(in the rows, 128 means zero)
Named turns come first, each shown by rows before and after it. Which turns, in which order, take the first row of each pair that follows to the second? Write the first one first, as in the answered first pair.
X (before |-> after):
[155 152 115 110 102  79 138 165 127 106] |-> [118 124  79 151 109 113 132 103 109  81]
[137 115 131 108  87 156 104 115 131 134] |-> [141 118 135 106  87 153 106 121 137 140]
[158 147 155  99 121 103 136 173 146 146] |-> [143 124  89 118 105 119 155 150 130  82]
[143 141 158 113 169 140 112 151 175 175] |-> [160 140 108  92 138 113 139 185 167 113]
F (before |-> after):
[152 146 172  93  94 135 124 106 135 166] |-> [124 122 144 117  95 156 130  58 118 137]
[129 118 126 185 155 149  91 103 153 169] |-> [144 132 149 168 154 137  91 130 161 188]
[172 118 108 198 159 141 112 150 167 129] |-> [173 127 183 146 152 118 128 169 154 165]
[107  94 201 105 149 124 169 131  88 124] |-> [ 96  78 113 170 155 151 152  98  99  82]
S (before |-> after):
[129 131 168  99 134 112 178 180 141 128] |-> [105 117 193 115 146 130 170 143 131 152]
[134 141 152 134 146 132 100 132 141 174] |-> [151 152 132 131 141 126 101 150 152 165]
[128 154  83 175 156 125 123 106 136 136] |-> [145 163  71 143 138 101 143 141 134 116]
[125 150 186 125 137 136 113 101 120 162] |-> [139 156 153 154 148 141  89 110 148 164]
M (before |-> after):
[140 139 134 120 120 121 134 146 124 126] |-> [117 124 142 129 124 136 135 113 111 129]
[ 73 125 155 133 117 127 131 105 111 130] |-> [102 143  89 165 117 123 109 135 147 112]
[146 151  80 164 138 134  97 121 151 138] |-> [152 163 155  99 122 100 123 158 139 163]
[126 142 155  93 120 114 127 170 140 146] |-> [ 82 110 150 134 131 153 122  99 120 142]
Now pairs of rows:
Between the rows of a pair lie two turns.
[131 125 151 115 116 118 128 138 143 146] |-> [119 112 109 146 120 135 122 110 140 123] | F then F
[129 131 117 140 142 146  98 129 158 155] |-> [108 120 159 107 135 142 121 114 129 158] | M then F
[100 107 110 183 138 160 117  61 118 122] |-> [174 155  86 131 118  98 124 183 158 109] | F then S
[136 108 103 161 117 114 132 132 135  70] |-> [106  93 157 142 116 120 149 109 111  85] | M then M
[132 130 190  36  91 132 151 134  74 113] |-> [147 138  50 177 138 189  68  94 146 110] | S then M
[110 124 188  86 114 118 163 115 117 132] |-> [135 146 188  88 122 106 144 145 144 154] | S then X
[117 127 166 128 152 137 119 108 136 164] |-> [102 112 149 133 145 145 132  91 120 137] | X then M
[136 122 143  98 106 137 158 131 109  81] |-> [124 114 131 112 109 144 155 111 110  78] | F then S
[151 142 116 128 116 113 123 149 146  97] |-> [123 127 175 111 120 123 134 118 121 124] | F then S
[107 145 109 133 116  96 117 187 146  88] |-> [ 58 111 138 138 117 124 132 121 111  88] | S then M
[147 147 115 111 105 101 128 165 143 123] |-> [133 132 126 100  95 102 144 148 121 111] | X then M
[115 109 116 133 120 138 127 112 110  99] |-> [132 127 151 102 117 118 132 149 120 126] | F then M
[109  97 111 148 144 137 138 102 118 112] |-> [132 120 126 157 161 134 110 131 150 152] | X then S
[125 122 169 113 119  95 145 125 122 159] |-> [142 126  76 154 117 103 130 132 144 118] | F then M
[142 124 107 131 124 132 127 140 136 110] |-> [148 134 127 133 133 132 116 146 142 138] | X then F
[170 152 123 137 138 121 105 170 161 152] |-> [145 128 142  84 105 106 158 162 112  99] | F then X
[155 145 105 125 124 110 122 157 149 119] |-> [118 129 167 131 138 132 121 104 128 155] | M then S
[120 115 144 144 143 142 113 108 138 147] |-> [149 133 119 120 126 116 122 158 151 128] | M then S
[134 127 137  97 105 114 104 137  96 131] |-> [140 128  95 121 107 123  90 138 110 119] | M then M
[118 121 137 104 100 154 157  77  91 126] |-> [134 139 121 156 132 171 107  81 132 169] | F then X
[105 110 101 136 143 153 122 117 117 108] |-> [124 131 156  94 139 134 126 156 122 142] | F then M
[170 156 114 147 157 117 103 180 175 170] |-> [114 119 119 189 175 155 100  88 146 170] | M then M
[ 84 108 113 122 134 123 144  75 111 130] |-> [144 154 107 113 139  89 115 155 158 162] | F then F
[130 100 169 108 158 126 123 160 134 141] |-> [109  85 159 134 160 146 117 122 125 134] | S then F
[ 72 100 122 158 120 139 141  77 100 126] |-> [109 124  69 186 130 138 108 112 145 127] | M then X
[136 150 138 140 127 125 106 154 132 153] |-> [130 148 135 155 130 138 103 141 127 153] | M then S
[102 152 113 183 191 172  83 101 142 169] |-> [157 185 109 112 158 106 110 209 158 150] | F then X
[ 88  97 154 129 172 130 125  79 116 172] |-> [145 139 156  86 152  83 128 172 144 173] | M then M
[149 156 136 128 148 119 101 148 161 151] |-> [133 144 144 143 154 132 101 124 157 161] | M then S
[130 145 164 103 130 115 135 147 119 150] |-> [110 129 167 105 132 130 144 116 106 142] | F then X
[144 143  53 118 130 117 113 127 121 109] |-> [134 152 118 131 160 130  87 111 135 184] | X then X
[133 138 132  91 119 105 130 169 106 103] |-> [127 129 102 106 116 113 131 152 105  82] | X then M
[172 157 134 155 132 104 120 172 159 171] |-> [156 130  75 138  95  99 163 159 121  85] | S then X
[144 123  70 123 109 123 154 115 110  53] |-> [148 124 101  94 100 109 169 129  98  56] | M then F
[ 95 110 163 118 131 139 142 111 110 140] |-> [143 147 116 132 133 126 113 169 155 146] | M then F
[136 124 109 136 131 115 121 133 139 122] |-> [120 114 132 137 134 123 126 105 124 129] | M then M
[163 150  85 139 136  89 135 171 146 126] |-> [108 127 173 143 155 123 139  95 113 177] | M then S
[149 140  91 132 123 105 124 153 116 118] |-> [126 121  99 130 118 110 142 127  94 103] | F then X
[156 141  83 134 124 120 122 166 150 110] |-> [102 103 117 156 138 156 128  84 113 116] | M then M
[148 137  92 211 158 166  93 117 124 150] |-> [152 143 198  91 119 111 158 173  79 152] | S then M
[118 141 127 102 132 122 163 154 128 117] |-> [ 99 131 155 120 149 144 153 117 121 140] | M then X
[191 143 169  98 119 100 119 209 158 161] |-> [128  89 173  65  86 111 183 141  84  87] | X then M
